In the data rows, 128 means zero.
Each row below has a hidden score, from 0 to 20, with 10 about the middle. What is it? The score is a weighted sum of the row's numbers plus the product of two more (or one squared), each taken from its middle value.
array([127, 116, 114, 120, 130, 123, 132, 123, 128, 133, 116, 133, 136, 121,
       132, 128, 123, 124, 132, 114, 136, 129, 136, 124]) 10
array([176, 197, 162, 176,  96, 188, 116, 180, 160, 186, 160, 122,  87,  95,
        83,  69,  82, 123,  82, 172, 122, 119,  99, 135]) 6
array([119, 110, 114, 117, 123, 130, 143, 120, 114, 117, 112, 130, 151, 132,
       138, 133, 137, 131, 140, 115, 122, 132, 140, 132]) 10
array([124, 128, 135, 138, 125, 110, 118, 111, 144, 110, 137, 132, 109, 140,
       114, 118, 124, 143, 116, 138, 126, 162, 102,  93]) 8
array([171, 168, 172, 168, 118, 155, 108, 171, 168, 166, 158, 100,  93,  96,
        83,  84,  90, 133,  83, 148, 125, 142, 115, 112]) 9
array([131, 117, 136, 114, 131, 154, 128, 140, 114, 126, 118, 117, 143, 126,
       151, 140, 137, 116, 141, 111, 134,  92, 148, 163]) 7
array([131, 129, 136, 125, 124, 137, 128, 135, 132, 135, 133, 128, 132, 116,
       132, 142, 133, 116, 126, 129, 139, 108, 140, 152]) 10
array([142, 138, 148, 145, 113, 135, 112, 141, 136, 138, 157, 121, 108, 111,
       120, 118, 132, 131, 110, 155, 143, 141, 122, 127]) 9
array([127, 133, 139, 135, 122, 128, 120, 122, 136, 122, 147, 123, 118, 131,
       127, 126, 143, 131, 122, 143, 133, 132, 110, 128]) 9
array([161, 164, 140, 148, 138, 157, 114, 126, 138, 156, 142, 127, 105, 113,
       123, 106, 116, 136, 103, 135, 123, 125, 120, 123]) 10
array([162, 163, 184, 166, 123, 163, 103, 154, 175, 157, 157,  96,  95,  76,
        94, 107,  87, 144,  92, 132, 146, 116, 112, 132]) 18
array([123, 126, 135, 127, 125, 133, 121, 131, 126, 124, 132, 131, 127, 127,
       127, 135, 142, 123, 134, 136, 131, 114, 126, 142]) 8
array([ 87, 108, 118, 122, 129, 110, 133,  96, 119,  96, 123, 132, 133, 163,
       130, 127, 128, 144, 141, 141, 124, 160, 127, 117]) 10
array([140, 146, 144, 149, 122, 127, 119, 126, 144, 134, 151, 122, 111, 123,
       110, 110, 108, 145, 116, 142, 129, 129, 115, 122]) 13
array([118, 134, 128, 131, 122, 113, 126, 137, 112, 121, 133, 136, 120, 150,
       119, 131, 136, 117, 132, 154, 118, 142, 130, 152]) 7
array([169, 176, 230, 214,  81, 160,  76, 160, 206, 172, 214, 122,  44,  85,
        54,  53,  96, 160,  74, 193, 150, 178,  37,  85]) 15
array([162, 157, 156, 156, 126, 143, 126, 154, 161, 153, 151, 109, 101, 104,
       100,  94,  90, 135,  92, 141, 135, 134, 118, 112]) 9
array([126, 137, 131, 136, 122, 123, 131, 129, 146, 119, 135, 133, 120, 125,
       117, 129, 116, 133, 125, 130, 117, 141, 124, 114]) 11
array([168, 156, 164, 167, 108, 147, 115, 188, 159, 173, 157, 111,  94,  93,
        97,  85,  96, 135,  98, 143, 136, 126, 124, 111]) 10
array([106,  97, 103, 105, 143,  97, 132, 108, 115, 100, 110, 136, 148, 147,
       154, 152, 140, 123, 149, 109, 123, 128, 146, 140]) 11
array([ 96,  94,  85,  93, 145,  90, 150,  76,  89,  77,  93, 140, 167, 174,
       163, 161, 156, 119, 164,  93, 105, 121, 135, 144]) 13
array([141, 138, 140, 139, 129, 140, 108, 117, 124, 149, 137, 148, 108, 129,
       123, 112, 121, 147, 115, 143, 136, 127, 120, 121]) 12
array([133, 138, 133, 133, 124, 132, 119, 123, 129, 123, 140, 125, 119, 136,
       127, 128, 142, 131, 119, 143, 131, 135, 115, 134]) 6
array([104,  76,  75,  80, 121, 105, 154, 105,  47,  89,  69, 147, 183, 183,
       198, 113, 148, 127, 173,  78, 121, 115, 161, 122]) 9
array([156, 135, 128, 128, 138, 154, 148, 163, 126, 157, 112, 107, 143,  96,
       140, 126, 108, 107, 129,  93, 117,  84, 167, 164]) 10
array([140, 122, 117, 120, 130, 147, 156, 152, 124, 146, 117, 120, 151, 111,
       147, 130, 116, 104, 142,  94, 122,  93, 167, 159]) 11
array([120, 116, 116, 110, 133, 135, 143, 129, 112, 118, 107, 125, 150, 143,
       148, 139, 127, 111, 147,  91, 121, 104, 157, 148]) 10
array([117, 114, 126, 114, 141, 126, 141, 124, 119, 110, 117, 118, 137, 150,
       131, 137, 121, 119, 138, 107, 115, 133, 145, 129]) 9
array([122, 124, 132, 132, 120, 128, 136, 127, 136, 119, 135, 132, 124, 142,
       120, 112, 119, 132, 127, 129, 126, 133, 126, 109]) 8
array([129, 129, 136, 137, 137, 131, 133, 127, 137, 122, 133, 125, 123, 128,
       121, 124, 124, 135, 126, 127, 131, 136, 122, 115]) 8
array([170, 156, 148, 154, 114, 151, 117, 166, 154, 169, 158, 121, 114,  82,
       113, 106, 106, 127, 105, 122, 127, 114, 119, 128]) 13
array([110, 114, 115, 112, 137, 115, 133, 107, 104,  98, 127, 140, 140, 154,
       152, 146, 143, 128, 144, 125, 128, 127, 132, 132]) 10
array([107, 102, 119, 115, 134, 119, 138, 120, 123, 112, 105, 134, 144, 140,
       131, 144, 142, 118, 151, 117, 120, 113, 147, 130]) 8
array([125,  91,  87,  78, 138, 146, 173, 142,  91, 133, 109, 129, 199, 112,
       201, 199, 139,  78, 170,  57, 109,  38, 192, 204]) 16
array([129, 109, 110, 122, 123, 143, 134, 133, 104, 149, 122, 155, 136, 125,
       161, 129, 141, 129, 147, 119, 129, 100, 158, 143]) 13
array([121, 121, 115, 123, 134, 116, 132, 106, 121, 110, 123, 120, 135, 148,
       123, 134, 121, 136, 130, 122, 126, 144, 127, 119]) 10
array([114, 117, 140, 123, 124, 129, 116, 115, 135, 124, 137, 141, 128, 137,
       131, 136, 150, 117, 133, 137, 140, 127, 113, 139]) 9
array([178, 204, 245, 239,  90, 105,  57, 166, 249, 169, 233, 119,  15,  68,
         0,  59, 102, 171,  28, 240, 161, 196,  10,  62]) 11
array([134, 141, 125, 131, 108, 135, 129, 166, 124, 166, 115, 130, 132, 105,
       124, 118, 126, 125, 135, 136, 130, 110, 138, 139]) 11
array([137, 137, 122, 127, 124, 138, 135, 149, 126, 158, 114, 121, 136, 112,
       127, 129, 132, 120, 133, 123, 124, 108, 138, 136]) 9
array([142, 134, 124, 134, 129, 155, 127, 124, 109, 159, 132, 138, 123, 126,
       137, 113, 133, 127, 130, 122, 121,  96, 134, 142]) 15
array([164, 157, 153, 152, 126, 143, 115, 155, 153, 154, 151, 101, 107, 102,
       108,  97,  95, 134,  99, 125, 131, 115, 114, 120]) 12
array([130, 129, 137, 139, 119, 132, 115, 127, 140, 135, 135, 125, 116, 120,
       107, 119, 123, 136, 123, 145, 138, 145, 127, 120]) 9
array([140, 150, 122, 140, 113, 123, 129, 156, 114, 148, 120, 120, 125, 121,
       120, 120, 128, 149, 125, 153, 119, 122, 133, 117]) 7
array([137, 152, 134, 143, 103, 114, 110, 148, 138, 146, 136, 137, 112, 116,
       108, 113, 129, 145, 119, 154, 143, 135, 120, 103]) 11
array([157, 164, 174, 162, 120, 133, 117, 147, 157, 143, 161, 108,  92, 121,
        89,  88,  99, 153,  95, 144, 120, 124,  95, 114]) 12
array([ 30,  52,  48,  36, 177, 107, 170,  13,  35,  32,  47, 142, 206, 245,
       195, 195, 178, 107, 208,  89, 109, 133, 169, 171]) 15
array([122, 119, 121, 127, 134, 132, 139, 119, 122, 121, 118, 129, 134, 134,
       132, 124, 117, 126, 134, 117, 119, 137, 131, 124]) 9
array([163, 157, 155, 157, 120, 153, 110, 157, 144, 158, 171, 110,  93,  86,
        93,  92, 111, 135,  91, 152, 147, 132,  91, 114]) 13
array([158, 157, 153, 154, 118, 154, 116, 156, 159, 162, 147, 112, 105,  94,
       103,  96,  96, 117, 101, 138, 129, 119, 116, 125]) 10
array([145, 114, 109, 102, 150, 164, 170, 174, 114, 149,  91, 112, 161, 107,
       151, 130, 110,  77, 139,  66, 110,  81, 187, 156]) 5
array([160, 167, 139, 158, 132, 135, 122, 146, 153, 151, 156, 105,  97, 110,
        87,  93,  85, 132,  92, 148, 127, 159, 117, 105]) 9
array([126, 135, 147, 137, 116, 144, 122, 125, 136, 132, 138, 126, 116, 125,
       125, 115, 135, 129, 118, 144, 134, 135, 120, 126]) 7
array([160, 177, 154, 169, 102, 142, 115, 163, 164, 163, 170, 108,  94,  98,
        78,  85,  91, 139,  90, 164, 131, 128, 106, 109]) 10
array([125, 127, 118, 121, 134, 112, 137, 120, 134, 114, 125, 122, 134, 134,
       127, 149, 117, 129, 131, 117, 128, 136, 146, 123]) 11
array([167, 168, 151, 170,  95, 133, 121, 184, 190, 161, 170, 129,  98,  80,
       103, 102,  94, 132,  98, 150, 130, 103, 123, 112]) 12
array([ 74,  75,  81,  88, 138, 118, 174,  95,  95,  93,  90, 139, 174, 177,
       152, 151, 150, 106, 172,  98, 118, 119, 145, 131]) 13
array([ 90,  85,  98,  78, 151,  99, 146,  78,  89,  70, 103, 147, 161, 169,
       185, 192, 160, 108, 162,  97, 122, 134, 149, 157]) 11
array([114, 118, 122, 115, 125, 131, 142, 138, 115, 116, 115, 135, 138, 138,
       144, 139, 144, 114, 143, 124, 128, 117, 144, 149]) 5
array([155, 148, 152, 155, 105, 139, 128, 161, 150, 140, 171, 122, 103, 106,
       102, 104,  86, 139, 108, 141, 135, 136, 125, 102]) 12
array([111, 106, 122, 109, 135, 141, 127, 114, 116, 116, 117, 139, 143, 127,
       149, 155, 157, 117, 148, 118, 141, 120, 136, 149]) 7
array([112, 121, 127, 129, 129, 118, 132, 111, 134, 109, 127, 139, 123, 139,
       121, 121, 126, 134, 132, 132, 124, 140, 115, 109]) 8
array([109, 104, 101, 100, 141, 118, 154, 140, 130, 116, 117, 136, 161, 116,
       172, 176, 127,  97, 167,  87,  98,  83, 159, 170]) 18
array([225, 206, 193, 204,  90, 169,  92, 190, 172, 200, 176,  96,  61,  76,
        56,  29,  79, 143,  45, 163, 148, 150,  63,  81]) 4
array([125, 105, 116, 107, 141, 120, 137, 125, 134, 113, 115, 139, 147, 134,
       143, 141, 126, 123, 150,  91, 126, 104, 129, 124]) 12
array([158, 154, 156, 153, 116, 132, 117, 155, 162, 145, 149, 117, 105, 115,
       101,  97, 105, 132, 101, 137, 120, 125, 103, 119]) 9
array([104,  97, 112,  97, 130, 115, 131, 103,  86,  88, 114, 140, 157, 161,
       172, 167, 158, 120, 161, 111, 121, 104, 154, 158]) 10
array([173, 177, 161, 173, 118, 177, 103, 150, 171, 191, 182, 117,  84,  80,
       107,  94, 109, 136,  84, 153, 123, 131, 115, 115]) 12
array([116, 112, 118, 111, 126, 114, 126, 120, 107, 107, 120, 144, 139, 145,
       146, 144, 149, 127, 140, 132, 138, 123, 135, 137]) 8
array([145, 141, 151, 140, 113, 129, 113, 139, 133, 125, 158, 133, 112, 132,
       125, 120, 134, 139, 106, 149, 136, 135, 113, 133]) 8
array([ 72,  74,  95,  59, 136, 126, 132,  87,  81,  58,  91, 142, 179, 186,
       198, 193, 186,  99, 195, 102, 122, 106, 184, 172]) 4
array([168, 162, 169, 160, 120, 160, 122, 176, 138, 163, 156, 100, 101, 107,
       109, 101, 120, 131, 104, 142, 135,  99, 131, 144]) 8
array([ 97, 103, 107, 110, 143, 112, 142,  85, 117, 102, 117, 128, 150, 140,
       140, 152, 144, 123, 148, 114, 117, 143, 140, 134]) 17
array([116, 118, 111, 112, 124, 121, 131, 122, 117, 118, 124, 138, 142, 138,
       147, 148, 148, 120, 142, 124, 131, 107, 150, 145]) 9
array([104, 106, 117, 115, 127, 130, 133, 113, 115, 109, 119, 131, 141, 146,
       147, 138, 132, 121, 151, 120, 114, 134, 146, 142]) 9
array([145, 137, 141, 138, 122, 143, 126, 144, 142, 140, 154, 118, 124, 112,
       127, 133, 130, 112, 115, 136, 143, 108, 130, 144]) 9
array([140, 147, 130, 145, 142, 125, 109, 103, 138, 122, 151,  93, 115, 118,
       106, 111, 115, 153, 107, 137, 137, 158,  93,  88]) 13
array([107, 119, 110, 114, 142, 104, 122,  80, 122, 107, 113, 144, 131, 153,
       131, 128, 129, 136, 127, 123, 126, 167, 107, 107]) 11
array([ 93,  95, 102,  99, 154,  99, 139,  75, 114,  80, 104, 129, 147, 169,
       143, 153, 147, 135, 145, 109, 122, 153, 126, 104]) 8
array([ 97,  86, 118,  95, 138, 139, 139, 131,  96, 116,  92, 125, 163, 144,
       152, 142, 114,  98, 165,  87, 116,  73, 172, 163]) 13
array([193, 188, 165, 178, 116, 179, 104, 180, 150, 205, 163, 116,  81,  80,
        82,  69,  85, 132,  82, 149, 138, 121,  94, 138]) 11
array([133, 140,  94, 108, 118, 161, 129, 136,  90, 155, 104, 115, 162, 114,
       155, 153, 121, 121, 159, 101, 122,  73, 167, 165]) 15
array([107,  98, 101, 104, 133, 117, 130, 105,  93, 105, 117, 143, 147, 158,
       161, 156, 153, 124, 160, 124, 127, 109, 142, 154]) 13
array([ 78, 102,  97,  83, 163,  87, 144,  64,  97,  59,  85, 140, 153, 183,
       164, 174, 167, 159, 157, 109, 118, 168, 137, 117]) 8
array([120, 142, 103, 122, 154, 147, 159, 141, 145, 139, 115, 126, 142, 103,
       127, 140, 115, 106, 138,  98, 108, 108, 154, 157]) 9
array([119, 125, 128, 123, 127, 139, 130, 125, 125, 128, 131, 140, 133, 132,
       140, 128, 137, 123, 131, 129, 138, 124, 131, 140]) 8
array([ 95,  95, 102,  98, 153, 132, 153,  88, 109,  98,  91, 129, 156, 164,
       146, 148, 134, 112, 159,  95, 119, 138, 141, 126]) 6
array([ 71,  83, 103,  95, 130,  83, 138,  86,  94,  68,  90, 150, 162, 190,
       148, 160, 160, 138, 167, 127, 125, 121, 156, 141]) 10
array([115, 120, 114, 111, 123, 119, 123, 128, 108, 128,  95, 132, 147, 129,
       146, 142, 139, 128, 144, 118, 120, 121, 133, 128]) 15
array([136, 127, 132, 133, 133, 157, 140, 132, 111, 143, 134, 112, 135, 130,
       131, 113,  95, 122, 136, 115, 123,  98, 131, 142]) 15
array([129, 129, 138, 129, 126, 128, 115, 127, 121, 127, 133, 129, 121, 132,
       130, 126, 132, 128, 117, 141, 142, 130, 115, 130]) 8
array([218, 220, 187, 192, 100, 183,  97, 226, 203, 225, 176,  95,  72,  25,
        62,  67,  76, 130,  56, 163, 141,  94, 106, 104]) 16
array([137, 132, 132, 128, 129, 131, 120, 130, 131, 122, 145, 126, 120, 127,
       137, 142, 127, 126, 119, 133, 140, 137, 119, 128]) 10
array([123, 119, 125, 121, 133, 147, 148, 121, 114, 129, 140, 122, 138, 123,
       152, 150, 124, 115, 140, 116, 121, 120, 137, 163]) 14
array([ 45,  36,  53,  56, 158,  69, 165,  56,  67,  57,  64, 158, 204, 204,
       172, 215, 175,  99, 207,  87, 112, 120, 163, 166]) 19
array([132, 145, 120, 127, 124, 136, 122, 146, 122, 144, 116, 118, 133, 113,
       125, 132, 125, 135, 131, 136, 125, 121, 136, 125]) 11
array([123, 134, 122, 121, 124, 119, 122, 129, 115, 126, 109, 134, 131, 131,
       133, 135, 144, 135, 138, 135, 116, 133, 129, 125]) 9
array([125, 107, 118, 116, 134, 117, 146, 110, 120, 113, 123, 132, 144, 145,
       141, 133, 125, 123, 144, 102, 125, 124, 131, 130]) 14
array([155, 164, 157, 161, 121, 139, 110, 137, 157, 149, 168, 105,  90, 112,
        97,  89, 100, 139,  94, 150, 123, 153,  98,  94]) 11
array([138, 134, 145, 137, 130, 123, 123, 126, 145, 125, 140, 123, 115, 128,
       118, 107, 113, 142, 115, 126, 128, 143, 111, 108]) 11
array([118, 130, 126, 129, 137, 123, 125, 104, 136, 107, 135, 124, 121, 145,
       124, 131, 114, 143, 120, 128, 118, 153, 109, 110]) 10
array([ 97, 111,  94,  98, 124, 104, 147, 117,  93, 108,  89, 138, 159, 147,
       147, 156, 156, 126, 158, 124, 112, 124, 151, 136]) 8
array([109, 111,  94, 101, 132, 111, 137, 109, 102, 108,  84, 147, 153, 142,
       153, 158, 150, 136, 158, 111, 126, 133, 141, 116]) 10
array([143, 142, 140, 130, 121, 149, 126, 153, 141, 136, 134, 121, 123, 112,
       130, 130, 127, 113, 118, 126, 136, 110, 139, 139]) 7
array([176, 150, 153, 153, 122, 146, 116, 167, 171, 174, 149, 121, 113,  76,
       109, 109,  99, 118,  96, 120, 139, 112, 124, 131]) 14
array([ 39,  40,  18,  31, 158,  52, 142,  61,  33,  50,  23, 166, 212, 197,
       214, 219, 212, 127, 228,  91, 121, 100, 202, 177]) 14
array([136, 130, 141, 132, 127, 122, 121, 132, 126, 130, 140, 125, 117, 126,
       126, 130, 136, 127, 121, 137, 133, 124, 123, 141]) 11
array([137, 136, 139, 136, 122, 142, 122, 146, 127, 133, 144, 125, 118, 123,
       127, 122, 131, 125, 124, 146, 137, 116, 130, 144]) 7
array([105, 109, 102, 104, 145, 111, 150, 106, 111,  97, 111, 127, 152, 144,
       148, 152, 127, 117, 148, 108, 115, 126, 153, 140]) 11
array([128, 136, 115, 124, 120, 127, 126, 147, 107, 149, 103, 135, 137, 119,
       137, 130, 144, 134, 142, 128, 121, 111, 143, 131]) 10
array([138, 134, 141, 133, 132, 132, 130, 134, 128, 137, 136, 126, 121, 120,
       130, 125, 123, 122, 114, 137, 131, 139, 121, 133]) 10
array([161, 163, 202, 178, 117, 104,  78, 149, 196, 147, 183, 121,  66, 116,
        78,  57, 108, 169,  83, 161, 137, 149,  43,  59]) 19
array([120, 117, 107, 112, 136, 126, 132, 108,  96, 132, 113, 148, 143, 144,
       152, 143, 143, 132, 142, 117, 122, 102, 139, 146]) 13
array([180, 189, 172, 181, 113, 121,  95, 170, 188, 158, 187,  95,  70,  91,
        80,  65,  85, 160,  76, 175, 139, 141, 108,  78]) 11
array([130, 139, 109, 121, 132, 132, 140, 147, 108, 147, 106, 119, 140, 113,
       139, 135, 134, 124, 143, 127, 120, 106, 150, 138]) 9
array([159, 143, 128, 144, 129, 137, 130, 143, 139, 159, 142,  98, 125,  89,
       112, 114, 104, 132, 105, 119, 133, 115, 131, 130]) 19
array([120, 119, 122, 122, 128, 130, 131, 126, 126, 128, 132, 136, 139, 121,
       142, 147, 143, 115, 139, 128, 133, 117, 138, 150]) 11
array([134, 133, 137, 137, 131, 136, 111, 114, 124, 140, 132, 142, 111, 130,
       124, 112, 127, 143, 114, 144, 140, 133, 119, 111]) 10
array([107, 101,  89,  97, 145, 117, 131,  86,  89, 114, 105, 153, 151, 157,
       156, 152, 145, 126, 146, 109, 134, 118, 142, 136]) 12
array([123, 116, 116, 122, 136, 116, 135, 118, 123, 115, 120, 128, 135, 139,
       127, 134, 129, 124, 136, 122, 121, 129, 133, 126]) 10
array([144, 160, 138, 153, 142, 113, 123, 134, 173, 133, 167, 118,  94, 114,
       101, 109, 102, 141,  90, 136, 112, 159,  91,  87]) 12
array([148, 136, 151, 147, 129, 133, 117, 134, 151, 139, 145, 115, 107, 120,
       101, 107, 108, 141, 106, 134, 135, 139, 108, 106]) 10
array([163, 170, 173, 170, 127, 164, 111, 131, 209, 162, 160, 107,  84,  70,
        70,  98, 108, 126,  83, 151, 152, 170,  73,  85]) 7
array([151, 162, 142, 149, 119, 132, 106, 157, 142, 160, 133, 119, 107, 104,
       104, 104, 120, 140, 106, 152, 134, 132, 105, 108]) 11
array([131, 127, 128, 127, 127, 130, 130, 130, 125, 132, 126, 127, 133, 129,
       128, 124, 118, 124, 128, 121, 126, 129, 137, 133]) 10
array([134, 133, 138, 137, 123, 143, 118, 136, 135, 137, 142, 125, 120, 117,
       123, 124, 128, 130, 123, 143, 136, 119, 118, 136]) 9
array([121, 126, 128, 127, 130, 114, 122, 112, 138, 113, 132, 119, 124, 143,
       115, 129, 122, 130, 125, 138, 126, 151, 115, 116]) 8
array([133, 130, 120, 132, 135, 149, 127, 111, 110, 145, 131, 140, 125, 127,
       142, 129, 133, 129, 125, 128, 123, 122, 132, 140]) 12
array([127, 124, 116, 115, 134, 131, 143, 136, 104, 140, 106, 129, 147, 118,
       141, 143, 135, 120, 143, 119, 115, 116, 141, 143]) 11
array([100,  95,  97,  99, 135, 117, 132,  87,  74, 112,  90, 165, 153, 169,
       154, 152, 159, 132, 159, 116, 116, 117, 154, 140]) 12
array([201, 200, 196, 197, 112, 169,  99, 200, 176, 182, 181,  74,  61,  85,
        46,  60,  65, 146,  59, 173, 128, 131, 101, 100]) 6
array([141, 138, 145, 137, 126, 139, 116, 135, 127, 133, 138, 115, 119, 119,
       129, 127, 133, 121, 114, 139, 135, 128, 119, 139]) 7
